In the data rows, the value 128 means zero.
Some points, one per row:
tensor([168, 181, 156, 161, 185, 160, 144, 156, 157, 153, 161, 134, 166, 154,
        158, 197, 157, 165, 154, 158, 154, 154, 128, 154])
tensor([168, 181, 158, 160, 188, 164, 144, 157, 156, 153, 163, 133, 168, 155,
        159, 191, 154, 163, 154, 159, 128, 147, 142, 155])
tensor([165, 162, 147, 166, 154, 160, 154, 168, 160, 128, 171, 148, 160, 128,
        159, 157, 157, 158, 165, 155, 170, 151, 177, 158])
tensor([168, 181, 158, 160, 184, 161, 143, 156, 158, 155, 160, 136, 166, 155,
        159, 192, 154, 165, 155, 159, 151, 128, 147, 155])
tensor([157, 149, 160, 156, 128, 128, 174, 160, 155, 160, 158, 159, 157, 160,
        161, 145, 163, 128, 159, 157, 158, 156, 156, 160])
tensor([163, 179, 151, 160, 181, 158, 139, 156, 155, 148, 159, 135, 166, 156,
        157, 184, 158, 163, 128, 160, 151, 158, 154, 154])
tensor([150, 145, 175, 154, 146, 158, 188, 161, 160, 167, 128, 128, 152, 174,
        162, 128, 170, 158, 158, 168, 159, 187, 162, 128])
tensor([128, 163, 147, 170, 155, 161, 147, 172, 163, 161, 175, 152, 165, 156,
        161, 153, 156, 164, 168, 155, 177, 151, 191, 159])
tensor([155, 147, 158, 158, 150, 161, 161, 128, 158, 160, 158, 180, 156, 158,
        161, 128, 163, 128, 160, 158, 159, 128, 169, 165])
tensor([172, 183, 158, 164, 183, 158, 143, 128, 162, 156, 160, 137, 167, 157,
        161, 192, 155, 171, 158, 160, 153, 128, 150, 156])
tensor([128, 159, 150, 162, 152, 160, 161, 164, 157, 128, 168, 158, 157, 157,
        160, 154, 161, 160, 163, 154, 161, 156, 169, 157])
tensor([169, 185, 154, 163, 182, 160, 128, 156, 158, 154, 166, 135, 166, 155,
        160, 194, 156, 167, 155, 158, 154, 152, 149, 155])
tensor([151, 146, 171, 153, 151, 162, 175, 160, 160, 162, 152, 183, 128, 165,
        162, 138, 162, 155, 159, 163, 161, 160, 158, 168])
tensor([161, 164, 147, 161, 151, 158, 153, 163, 157, 157, 173, 171, 158, 156,
        159, 153, 159, 160, 166, 156, 160, 153, 181, 158])
tensor([161, 156, 154, 163, 155, 159, 160, 158, 161, 163, 162, 154, 157, 157,
        159, 168, 156, 156, 167, 157, 165, 156, 148, 155])
tensor([162, 150, 154, 163, 155, 161, 171, 161, 158, 166, 161, 166, 158, 156,
        162, 158, 158, 158, 170, 159, 174, 160, 145, 157])
tensor([157, 149, 155, 161, 154, 164, 128, 160, 158, 160, 162, 168, 159, 156,
        161, 143, 160, 155, 128, 157, 162, 152, 161, 160])
tensor([154, 148, 162, 155, 148, 159, 160, 159, 163, 159, 154, 164, 157, 128,
        158, 144, 159, 154, 159, 162, 156, 154, 166, 160])
tensor([153, 145, 178, 153, 148, 160, 189, 157, 157, 128, 151, 163, 154, 169,
        128, 144, 167, 157, 158, 163, 154, 176, 151, 159])
tensor([151, 146, 178, 151, 151, 162, 185, 156, 157, 166, 150, 184, 157, 168,
        162, 137, 165, 157, 161, 166, 128, 169, 150, 164])
tensor([165, 168, 128, 164, 158, 160, 147, 163, 159, 158, 169, 146, 163, 154,
        160, 161, 159, 162, 164, 155, 160, 154, 176, 156])
tensor([166, 128, 154, 166, 161, 162, 153, 161, 128, 163, 164, 143, 162, 154,
        162, 162, 157, 160, 164, 156, 169, 154, 145, 156])
tensor([149, 145, 180, 149, 149, 161, 186, 128, 159, 162, 149, 174, 154, 168,
        160, 141, 163, 154, 158, 166, 153, 166, 150, 161])
tensor([153, 146, 174, 154, 151, 161, 183, 157, 158, 165, 152, 179, 156, 166,
        162, 140, 128, 159, 159, 163, 155, 167, 151, 160])
tensor([149, 128, 177, 152, 149, 162, 186, 155, 156, 164, 128, 182, 154, 166,
        161, 141, 168, 155, 158, 164, 152, 174, 151, 162])
tensor([152, 146, 172, 152, 149, 160, 185, 158, 158, 163, 151, 180, 155, 165,
        128, 141, 164, 158, 160, 163, 155, 165, 154, 162])
tensor([160, 151, 128, 163, 151, 157, 160, 160, 159, 165, 162, 177, 155, 158,
        161, 128, 161, 160, 169, 158, 128, 159, 152, 156])
tensor([157, 153, 150, 162, 150, 160, 151, 161, 158, 159, 167, 185, 157, 156,
        128, 145, 162, 157, 166, 156, 161, 154, 174, 162])
tensor([170, 189, 153, 163, 186, 160, 141, 156, 158, 155, 165, 135, 168, 155,
        161, 128, 156, 168, 156, 157, 153, 152, 146, 155])
tensor([153, 128, 175, 157, 150, 161, 187, 161, 158, 167, 150, 175, 156, 172,
        164, 141, 170, 159, 157, 165, 163, 180, 154, 169])
tensor([157, 155, 150, 158, 150, 159, 155, 161, 157, 128, 165, 128, 158, 157,
        159, 147, 128, 160, 128, 157, 156, 154, 177, 160])
tensor([146, 145, 176, 150, 151, 163, 189, 159, 156, 164, 150, 176, 156, 174,
        160, 137, 163, 151, 156, 168, 162, 170, 151, 169])
tensor([159, 151, 157, 160, 153, 161, 153, 161, 162, 161, 159, 162, 159, 158,
        161, 144, 160, 159, 128, 159, 160, 128, 169, 128])
tensor([162, 163, 153, 160, 163, 160, 148, 157, 157, 157, 162, 136, 160, 156,
        160, 167, 156, 160, 159, 159, 155, 153, 151, 156])
tensor([169, 185, 152, 163, 182, 160, 140, 156, 157, 154, 165, 134, 167, 154,
        160, 189, 157, 167, 128, 158, 154, 154, 149, 155])
tensor([170, 185, 152, 128, 183, 160, 138, 157, 157, 154, 167, 134, 167, 154,
        159, 194, 159, 167, 154, 155, 154, 157, 150, 154])
tensor([150, 145, 179, 128, 149, 161, 185, 159, 163, 166, 149, 169, 155, 171,
        160, 140, 163, 154, 157, 168, 163, 183, 152, 165])
tensor([169, 179, 157, 161, 184, 161, 146, 156, 158, 155, 161, 134, 166, 155,
        160, 191, 155, 165, 155, 159, 155, 153, 128, 156])
16 more points follow, each with its number after it:
tensor([168, 179, 156, 161, 182, 160, 145, 158, 128, 153, 160, 137, 166, 128,
        128, 190, 155, 165, 156, 160, 156, 153, 150, 155]) 0
tensor([163, 159, 152, 166, 160, 164, 142, 158, 160, 163, 165, 166, 164, 152,
        164, 149, 160, 159, 168, 154, 163, 154, 152, 157]) 1
tensor([152, 146, 175, 153, 148, 159, 192, 128, 158, 128, 150, 177, 154, 168,
        160, 142, 128, 159, 161, 163, 157, 171, 153, 162]) 2
tensor([150, 146, 184, 153, 150, 161, 190, 158, 163, 168, 149, 172, 155, 173,
        162, 139, 164, 155, 158, 169, 160, 179, 128, 164]) 3
tensor([166, 155, 145, 170, 151, 158, 146, 172, 169, 164, 128, 148, 162, 157,
        128, 154, 128, 161, 165, 157, 179, 154, 196, 161]) 4
tensor([154, 146, 163, 158, 152, 162, 128, 128, 159, 162, 156, 180, 157, 160,
        162, 140, 163, 158, 161, 160, 161, 128, 163, 166]) 5
tensor([171, 156, 145, 179, 154, 161, 144, 179, 176, 166, 171, 137, 167, 128,
        160, 160, 128, 158, 165, 153, 193, 153, 196, 158]) 6
tensor([128, 154, 153, 163, 128, 158, 167, 162, 159, 163, 163, 150, 157, 159,
        160, 158, 158, 161, 165, 128, 128, 156, 151, 156]) 7
tensor([162, 160, 148, 163, 128, 160, 128, 166, 159, 159, 169, 151, 160, 155,
        158, 128, 157, 156, 164, 156, 167, 151, 174, 157]) 8
tensor([172, 152, 147, 128, 154, 159, 152, 184, 182, 169, 164, 128, 167, 157,
        161, 161, 155, 160, 164, 156, 200, 153, 189, 159]) 9
tensor([147, 144, 182, 150, 149, 161, 198, 156, 157, 164, 149, 166, 154, 172,
        158, 128, 164, 151, 156, 165, 154, 170, 146, 159]) 10
tensor([171, 187, 128, 164, 188, 158, 140, 157, 161, 128, 128, 136, 169, 156,
        159, 202, 157, 169, 155, 159, 151, 157, 150, 128]) 11
tensor([158, 154, 149, 161, 148, 158, 153, 162, 159, 158, 169, 189, 157, 157,
        160, 144, 158, 159, 168, 158, 163, 152, 175, 162]) 12
tensor([148, 145, 176, 152, 148, 160, 180, 157, 161, 163, 149, 202, 154, 168,
        128, 140, 128, 154, 158, 168, 156, 180, 163, 177]) 13
tensor([175, 192, 159, 164, 194, 159, 140, 156, 162, 157, 160, 136, 170, 155,
        160, 128, 157, 172, 156, 158, 153, 156, 148, 156]) 14
tensor([128, 150, 158, 156, 150, 160, 128, 158, 155, 160, 158, 179, 156, 159,
        159, 144, 164, 157, 162, 158, 154, 155, 165, 161]) 15
Which three of these numbered points are nearest to each point below, looking only along the 4 directions in which the first points spread most? Their numbers follow each, nearest first.
tensor([147, 145, 197, 152, 148, 160, 159, 151, 187, 164, 128, 201, 155, 165,
        161, 142, 169, 154, 128, 176, 147, 192, 156, 168]) > 10 3 2
tensor([167, 179, 152, 163, 178, 160, 140, 157, 157, 154, 162, 136, 167, 156,
        160, 182, 157, 168, 156, 158, 154, 155, 153, 156]) > 0 11 14
tensor([174, 188, 157, 164, 192, 161, 140, 156, 161, 128, 161, 135, 172, 155,
        161, 199, 156, 172, 157, 158, 128, 153, 147, 156]) > 11 0 14
tensor([128, 146, 182, 155, 152, 161, 176, 157, 162, 168, 150, 190, 157, 170,
        165, 138, 170, 160, 128, 169, 156, 186, 156, 170]) > 10 2 3
tensor([170, 182, 128, 160, 184, 159, 145, 157, 157, 154, 161, 136, 166, 156,
        159, 193, 155, 128, 156, 161, 154, 152, 148, 156]) > 0 11 14
tensor([128, 151, 165, 156, 154, 162, 168, 157, 157, 161, 155, 154, 157, 158,
        128, 146, 161, 157, 161, 158, 154, 157, 153, 156]) > 7 2 15
tensor([128, 148, 148, 159, 144, 156, 155, 163, 161, 158, 164, 207, 153, 161,
        158, 145, 159, 160, 169, 160, 163, 155, 189, 169]) > 12 15 8
tensor([165, 178, 155, 160, 179, 159, 143, 155, 158, 154, 159, 137, 165, 156,
        158, 186, 155, 165, 156, 160, 152, 153, 151, 156]) > 0 11 14
Here are 16 other points, each followed by its number:
tensor([159, 154, 152, 166, 155, 162, 128, 159, 160, 161, 166, 183, 160, 154,
        162, 143, 160, 159, 168, 157, 128, 154, 162, 160]) 0
tensor([148, 145, 183, 150, 149, 162, 221, 161, 128, 171, 150, 148, 154, 128,
        161, 140, 167, 153, 128, 169, 162, 179, 144, 157]) 1
tensor([148, 144, 179, 154, 149, 160, 179, 156, 159, 164, 150, 186, 154, 169,
        161, 144, 172, 153, 128, 166, 153, 186, 155, 169]) 2
tensor([157, 159, 146, 128, 150, 160, 152, 163, 156, 156, 171, 185, 158, 155,
        128, 147, 160, 158, 166, 155, 160, 153, 188, 163]) 3
tensor([158, 159, 146, 162, 151, 159, 148, 128, 157, 158, 169, 128, 158, 156,
        158, 151, 159, 158, 164, 155, 160, 154, 185, 159]) 4
tensor([172, 183, 156, 163, 186, 128, 144, 158, 157, 155, 162, 134, 167, 155,
        159, 198, 158, 165, 155, 158, 154, 156, 147, 156]) 5
tensor([156, 153, 159, 156, 151, 158, 166, 158, 159, 159, 128, 156, 156, 159,
        158, 153, 160, 158, 160, 159, 153, 156, 161, 156]) 6
tensor([170, 167, 146, 174, 157, 161, 143, 169, 160, 162, 177, 152, 164, 154,
        162, 155, 159, 164, 167, 152, 174, 156, 188, 159]) 7
tensor([159, 151, 152, 161, 151, 161, 156, 161, 156, 159, 164, 168, 158, 156,
        160, 143, 160, 156, 162, 157, 164, 153, 165, 161]) 8
tensor([155, 154, 155, 157, 152, 160, 164, 161, 157, 159, 164, 176, 156, 159,
        159, 145, 158, 158, 164, 159, 157, 150, 168, 159]) 9
tensor([170, 183, 157, 164, 184, 158, 140, 155, 161, 153, 161, 134, 166, 128,
        159, 198, 158, 165, 153, 158, 151, 156, 149, 154]) 10
tensor([169, 182, 156, 163, 182, 159, 139, 156, 160, 153, 161, 136, 166, 155,
        160, 190, 157, 168, 155, 159, 151, 128, 149, 155]) 11
tensor([151, 145, 128, 128, 149, 161, 174, 156, 164, 162, 128, 177, 155, 167,
        161, 144, 169, 153, 155, 165, 153, 180, 155, 166]) 12
tensor([148, 144, 177, 153, 147, 160, 128, 158, 160, 163, 150, 184, 128, 128,
        160, 128, 166, 153, 157, 166, 157, 176, 157, 168]) 13
tensor([163, 162, 146, 165, 155, 161, 153, 167, 155, 161, 176, 157, 161, 155,
        160, 149, 158, 160, 166, 154, 169, 153, 128, 159]) 14
tensor([148, 145, 182, 152, 149, 161, 179, 157, 161, 165, 149, 190, 154, 171,
        162, 139, 168, 155, 158, 170, 154, 181, 155, 169]) 15
The same question for these:
tensor([166, 162, 148, 168, 153, 160, 148, 172, 164, 159, 173, 149, 163, 156,
        159, 155, 153, 159, 167, 157, 178, 147, 192, 159]) > 7 4 3
tensor([150, 145, 177, 128, 149, 162, 182, 158, 161, 164, 151, 181, 156, 166,
        161, 140, 167, 155, 157, 165, 160, 173, 154, 168]) > 15 2 12
tensor([171, 182, 156, 162, 187, 161, 146, 158, 157, 154, 162, 135, 168, 155,
        160, 192, 154, 167, 156, 160, 157, 152, 146, 156]) > 5 10 11
tensor([154, 147, 154, 161, 152, 162, 155, 160, 156, 161, 161, 196, 158, 156,
        163, 140, 164, 156, 161, 157, 128, 156, 179, 173]) > 13 9 0
tensor([165, 159, 146, 168, 151, 157, 150, 170, 166, 161, 167, 148, 160, 156,
        158, 163, 156, 160, 165, 157, 175, 154, 187, 158]) > 7 4 14
tensor([170, 157, 147, 172, 152, 158, 153, 175, 166, 165, 168, 140, 128, 157,
        160, 157, 158, 164, 164, 156, 186, 157, 187, 159]) > 7 4 8
tensor([158, 148, 156, 161, 149, 159, 128, 164, 164, 128, 158, 128, 158, 161,
        161, 142, 158, 159, 164, 161, 165, 155, 174, 164]) > 4 7 8
tensor([146, 144, 177, 149, 147, 160, 182, 158, 161, 162, 149, 187, 154, 169,
        159, 139, 161, 153, 158, 169, 156, 166, 157, 168]) > 15 12 2
